One turning vector, and how many steps it has turned
The counts run from 0 to 240.
[ 24 -35 -12 -34 -12  -2  21  -8  29   2 -22 -38   1  -3 -24   6  29  21
  53  -8  18 -30 -23 -20  -9  20 -19 -14  38 -15   4   2 -36   1   3   9
  13 -27  25   9 -33  14 -35 -28  29 -11  -3 -32  16 -24  35   5   1   6
  11  -6  11   3 -25  22  20  10 -21 -10 -11  14 -49  26   6  30  19  33
  29  21  25  23  16  12 -26   1] | 100
[ 21 -24  10 -48 -13   2  12 -13  -6  -5 -24 -40   7  -4   9  -4  -4  30
  20 -10  21 -39  -9  -7  15  -3 -21  19  75 -17 -14 -35 -30 -30  14   8
  30 -57  -6  11 -31  -8  -6 -50   5   7  11 -27  -3 -13  -3 -14 -10 -19
  24  18 -18   6 -23  18  35  15   6  21 -20  19 -27  12   7  17  11  -2
  -2  21 -12   8  25  -8  23   0] | 88
[ -3 -26  40 -43  -9  -1   5 -17  33 -24 -22 -28   2 -18 -12 -28 -12  29
 -23 -14  12 -54  -4   1   8  11 -32  24  33 -30  13 -28 -26 -32  30  22
 -13 -27 -11 -21 -29   0  17 -29  15   8 -41 -31 -31 -22  14 -50   3  10
  13  18  -8  25  -9  23   4  -4 -26   1 -20  22  10  11  17  21  23  -4
  -3  10   0   5   1   8  12  -3] | 165
[ 28 -21 -13 -27 -30   9  -6  14   5 -19 -24 -32 -13  -5 -12  -1 -19  22
  19  27  13 -39  -2 -35 -10  21  -7   4  25  -9   5 -39 -43 -20  -2   4
   1 -54  -5 -11 -24 -11   9 -30  12   5 -21 -36   1 -11  31 -23 -17  -6
  19 -20  -6  40 -26   1   4  15 -31 -24  21  39 -30  17  12  28  24  27
  17  -8  20  18  21  10  -7  25] | 16
[  5  -6   3 -38 -11  -3 -24 -10  32 -23   0 -17 -23  -7 -28   4   4  29
  40 -10  -5 -30  -9 -38 -19  13 -33  -1  17 -30  -4  -1 -35   2  16  -4
  10 -35  11  -9  -6   2   9 -21  45 -30 -23 -28 -11 -31  48   9   9  12
   2  -8   6  17 -17  18   9   8 -21 -28  12  25 -24  36   4  28  44  30
  24  43  16  24  10  15 -30   8] | 47
[ 25 -15 -10 -25 -20   2  -3   8  14 -13 -17 -37 -10  -3  -3   9 -18  15
  25  29  13 -49  -3 -33 -10  14 -15  14  26 -12  -9 -37 -34 -21  -9  -9
   3 -56  -5  -4 -24 -10  12 -42  23  14 -22 -42  10  -8  30  -2 -16  -3
  15  -7   0  39 -37   6   8  21 -32 -21  17  22 -35  25  17  30  17  24
  12 -10   6  32  11   0  -4  37] | 17
[  3 -48   8 -24  -6   0  17  -8  19  -2  -9 -51  11  -2   1  -8  22  18
  19   1   8 -57 -17 -11   7  28 -24  -7  48 -29 -20 -17 -20 -22  15  -8
  -3 -47  13  -1 -19  28 -18 -47  18  26 -12 -43  21  -7  19  14  -2  15
  25  24  -8  11 -35   0  11  17 -32   0 -12   9 -31  30   9  30 -15  -3
  20   3  -8  29  -6   7   8  15] | 93
[  9 -45  24 -22  12  -2  36 -18  34 -13 -15 -45   2 -13  -6  -6   9  23
  14 -23  27 -40 -21   9   9   0 -29   8  37 -16 -12 -25 -27 -12  25   7
   7 -36  14   0 -14  37 -24 -67  10  15 -11 -35   7  -6   5  -9  -3  18
  13  15 -14  -1 -27   3  25   2 -20  -4 -37  13 -43  19   6  23   2 -29
  22  16  -3  16  -3   8  17   8] | 95
[ 21 -26  -2 -42   8  -1  26 -26  24  -7  -5 -46   5 -10 -17   1  -3  -4
  34  -3  19 -28 -24  -9   3  10  -9  14  33  -7  -8 -34 -26  -6   6   7
  -7 -12  -4  21 -23  13 -14 -22  46  -4  -7 -48   8 -30  44  -1 -25  20
 -11  -1  23   4 -22   9   9   6 -38 -20  -5  23 -32  13  19  44  24  42
  33  -2  15  36  36   2 -11  16] | 10
[ 18 -27  -6 -45 -27  12 -10  12  14 -17 -35 -43 -11  12 -12 -11   5  35
  12  21  -7 -54  -2 -27 -15  26 -33  -3  39 -33   8 -23 -44 -26  13   0
   7 -62  -2 -13 -26   4  -6 -41   3  14 -10 -28   7   4  22  -5   6  -3
  35   5 -21  31 -28   1   6  11 -16   4   4  17  -1  29   3  20   1   1
  14  12  10  16   9  18   1   5] | 197
[ 11 -38   3 -41 -22   2  10   4  10 -11 -39 -44   5   4  10 -28  12  39
   3   5  22 -45  -3  -6   5  32 -22  -1  54 -25   3 -33 -38 -40  16  12
   8 -60   5 -13 -32   0  -9 -41  -8  20 -11 -36  -2  -5   6 -32   6 -12
  42   9 -24  17 -15  16  26  13 -10  14 -19  21   5  11  10  17   4   2
   8   9  12  -7   9  16  13 -11] | 90
[  5 -42   0 -35 -35   0  -1   6  11  -3 -29 -49   0  -1  -3 -25  12  27
   9  12  20 -50  -6  -8   5  33 -24  -7  51 -34  -1 -23 -31 -31  19  -2
   3 -52   6 -11 -33   2 -10 -27   1  24 -23 -41   9  -5  15 -24   6   0
  33  14 -26  22 -26  12  17  14 -27  16  -7  10  -2  16   5  20  -3  -4
  16   4  15   5   8  13  14   1] | 91
[ 14 -38  10 -40 -19  -4  24 -18  29 -17 -27 -46   6  -6 -23 -20   9  13
  18  -2  23 -34 -14  -1  -7  24 -12  -2  22  -4  13 -29 -30 -19   9  16
 -18 -11  -4  -3 -41   4 -11 -18  33   7 -23 -42   0 -33  33 -33 -12  23
   0   0  17  19  -6  18   3  -1 -46 -23  -5  20  -8   4  21  32  17  43
  35 -15  34  10  30  12 -16   0] | 8
[  1 -25   9 -22 -32   1 -28  10  21 -30 -13 -25 -18 -12   7  -5 -14  30
   0  18  11 -49   9 -31   0  36 -24   4  30 -28  -9 -36 -28 -30  12  -6
 -11 -57  -5 -25 -14  -4  20 -23  23   7 -41 -38 -26 -12  30 -33  -6   6
  17  -4 -14  32 -26  14  -1  19 -41 -25  14  24 -10   7  15  26  34  15
   6  -5  15  14  -7   8  11  21] | 144
[ 14 -18  -2 -38 -17  10  -9   5  12  -8 -24 -48 -10  20  -9  -5  14  37
  15  19  -3 -57  -7 -24 -19  26 -32  -9  42 -37 -11 -20 -32 -20  12  -7
  -2 -63  -2 -10 -20  15  -8 -47  10  18 -11 -37  14   1  27   3   9   4
  36  12 -11  25 -38  -2   4  15 -25  -7  -9  18 -14  43   3  29  -3   0
  20   8  -2  27  -1   8  -5  16] | 198
[ 32 -25  -5 -37 -16   7   1  -1  18 -28 -30 -31 -11 -24   2   6 -22  43
  29   0  21  -6  -3 -15  -5  27 -10  -1  13  -1  10 -37 -45  -3  17   1
  16 -37  13  -6 -32  -2 -11 -37   5 -17  -7 -33 -11 -10  19 -38 -10   5
   3 -29 -17  13 -18  10  36  22  -8 -24   4  27 -34  -3  13  21  43  13
  21   5  37   2  35  25  -4  -7] | 120
[ 15 -16 -16 -17 -26   5 -13  16  13 -12 -14 -37 -17  -8  -3  29 -12  28
  40  15   9 -27  -5 -38  -8  11 -14  -2  37  -9 -24 -28 -30  -8   1 -15
   3 -58   3   6 -22 -12  -5 -48  22 -11 -13 -35   6 -12  21   2 -17  -1
   7 -12   0  13 -39   7  20  32 -25 -28  16  19 -55  18  17  27  26  28
  20   7  15  32   6  -1  -8  26] | 123
[  4  -5  29 -45 -14   7 -11 -10  15 -34 -32 -31 -10  -5   3  -2 -32  45
  -7  -2   1 -33   3 -20  -7  -9 -28  20  28  -5 -13 -45 -36 -27  19  -3
   5 -53 -19 -12 -24 -11  18 -45  13   5 -18 -30 -31 -19   4 -39 -25  -1
  15   6 -20  24 -15  12  14  10  -5 -28 -14  37   1  -5  18   6  40  13
  -4   4   1  11  13   2  19  14] | 36
[ 11 -34  10 -11 -45  -8  11  13  17 -15 -42 -39 -13  -9  -4   1   7  36
  15  11  32 -45  -5 -21   1  19 -12  -3  44 -12   5 -24 -35 -24 -11  10
   3 -46   0 -30 -44 -26  -4 -23   9  18 -21 -36   4  -4  16 -51  -4 -11
  32 -10   9  19 -19  28  17  -5 -25  -1   1  15 -36  18  15   8   7  29
   3 -11  24   1  -2  -4  -2  12] | 0
[ 10 -10  18 -43  -5   7 -21 -21   1 -26  -4 -28 -11 -23   9  18 -35  22
  17  -7  12 -14  -8 -24   7  -4 -21  27  47   6 -26 -30 -25 -21  11  -7
  16 -51  -6  12  -8 -17  15 -40  34 -20 -11 -30 -26 -27  13 -16 -31  -3
  -7  -9   2   1 -24  22  24  23 -13 -21   2  29 -37   4  23  29  50  21
   0  12  -7  20  18  -5  15  26] | 140
[-16 -19  37 -38 -12   1 -22 -14  20 -13  -7 -32  -5   0   8  11  10  36
  -3 -24 -11 -60  -6 -24   5  -7 -42   5  50 -27 -40 -12 -18 -26  11  -7
  -7 -45 -20  -4  -7  -5  14 -35  44   4 -19 -37 -15 -28  13   8   2   3
  16  38   7   7 -22  27  -2  -2 -20 -19 -17   9 -14  33  14  16  15  14
  -4  26 -23  27 -13 -12   8  29] | 56
[  6 -22   3 -36  -7   4  13 -13  32  -6 -20 -50  -6   1 -20  11  27  32
  42 -19  -9 -40 -24 -25 -22  11 -32 -20  30 -14 -11   0 -32  -4   7   7
   3 -25  14  11 -28  22 -34 -34  36  -3   2 -35  13 -22  29  19  14  18
  13   4   7 -13 -13  14  10  -4 -18 -25 -25   7 -27  35   8  20  14  30
  39  23  22  34  16  15 -29   8] | 206
[  9 -30  38 -18   2  -8  37 -23  33 -25 -27 -48   8 -30  -5  -2  -5  30
  -7 -19  27 -41 -18  12   6  -7 -18  21  37   2 -17 -32 -21 -25  11  14
   0  -9 -12   1 -40   7 -14 -42  19  17 -21 -40  -3 -27  -2 -40 -25  26
   9  19  15  -2 -14  15  20 -10 -26 -17 -30  18 -39   3  23  14  14   9
  13 -12   4  14   4  -9  16  19] | 5
[ 11 -28  13 -32 -27   1 -29   9  18 -35 -24 -23 -19 -16   1 -17 -30  32
  -4   8  14 -34   7 -30   5  27 -22  17  32 -19  -7 -39 -31 -25  15  -1
   7 -58  -2 -23 -24 -14  25 -20  10  -3 -45 -32 -33  -5  13 -51 -16 -10
  14 -10 -22  32 -22  19   7  21 -26 -19  12  28 -11   1  14  16  47  15
   5   0  14  -2   6   9  11  13] | 143
[ 13 -30  -8 -56 -23  -1   2 -18   1   8 -16 -47  15  11  -5  -5  24  15
  41  -4   6 -36 -19 -26   6  14 -26   6  75 -23 -17 -16 -32 -24   7   6
  18 -34  10  19 -24  -5 -10 -10  33  -3   4 -32  13 -33  30   5   1  -9
  11   9   2  -1 -14  32   8   4 -22  19  -8  16 -17  21   6  36   5  43
  13  22   8  15  33   6 -18   3] | 85
[  6   1  22 -42 -15   3 -20  -4  12 -36 -32  -7 -21 -16   1  13 -17  66
  15 -25  -1 -37  -3 -29 -12 -14 -22  16  42 -18  -7 -19 -42 -20  14  12
  27 -51  -1 -19 -16 -25  20 -39  20 -20 -16 -19 -33 -15   6 -28   5  -7
  13  -2  -6   6  -6  27  21  -2   9 -12  -9  28 -23  18   7   3  52  14
 -13  43  -1   3   8   3   1   3] | 51
[ 24  -6  -1 -47 -19  -2  -4   4  24 -16 -13 -18 -13  -6 -30 -18   8  27
  23   7  13 -47 -17 -26  -5  14 -22  15  24 -37  25  -6 -47 -19   1  27
  19 -39  13 -22 -15 -12   5 -16  24 -17 -18 -22  -6 -20  48 -16   9  -2
  13 -19   3  26 -11  23  14  -1 -17  16  11  34 -13  38   2  39  31  28
  11  45  14   5  24  10 -20 -11] | 174
[ 18 -29  17 -52 -10  -5  17 -30  29  -7 -35 -27   9 -17 -18 -25  25  38
  28 -33  22 -24 -18  -5  -1   5 -24   0  48 -17  14  -8 -38 -21  22  28
  21 -21  15   0 -35   4 -17 -21  20 -14   6 -29  -9 -27  14 -39  13   6
  10   0   6  -9   0  32  23 -15  -4  13 -27  23  -9   7   3  21  23  20
   6  35  27 -11  33  17 -14 -29] | 82
[-13 -22  45 -13  13  -9  -1 -13  45 -32   3 -21 -16 -32  -2   3 -26  29
  -4 -21  20 -40  -5  -3  12   3 -30  17  21 -20  -9 -26 -25 -17  22   7
  -4 -32   1 -13  -9  16   8 -57  29  -7 -38 -31 -21 -13  17 -27 -10  18
   3   9  -1  12 -20  14  25  17 -22 -35  -9  18 -41  15  13  24  36 -17
   0  13 -10  26 -26  -2  18  27] | 148
[ 19 -18  27 -58  -5  -2  20 -18  33 -19 -31 -34   2  -2 -30 -29   7  34
  12 -30  11 -33 -13  11 -11   1 -27  15  30 -22  25 -17 -44 -24  24  25
   5  -8  -1  -3 -36  10 -10 -20  21  -4  -2 -25 -10 -34  24 -42   8  18
  14   4  -1  14   1  23  11 -17 -18   7 -27  25   8  12   2  22  22  25
  20  25  23  13  39  24 -16 -24] | 188
[ -8 -46   6 -34  -4   6  -4 -13  37 -12  -4 -49  -7  -9  -6  -6  11  25
  25 -11  -6 -27 -14 -14  -4  40 -31 -17  30 -18 -20 -13 -21 -10  24 -17
 -16 -36  13  13 -22  39 -18 -40  27   0 -18 -43   4 -24  25  14  -2  20
   8  16 -16  -3 -29   1  -1  28 -34 -33 -14   2 -19  18   6  33   8  11
  41  15  14  41  -2  24  -3  11] | 221
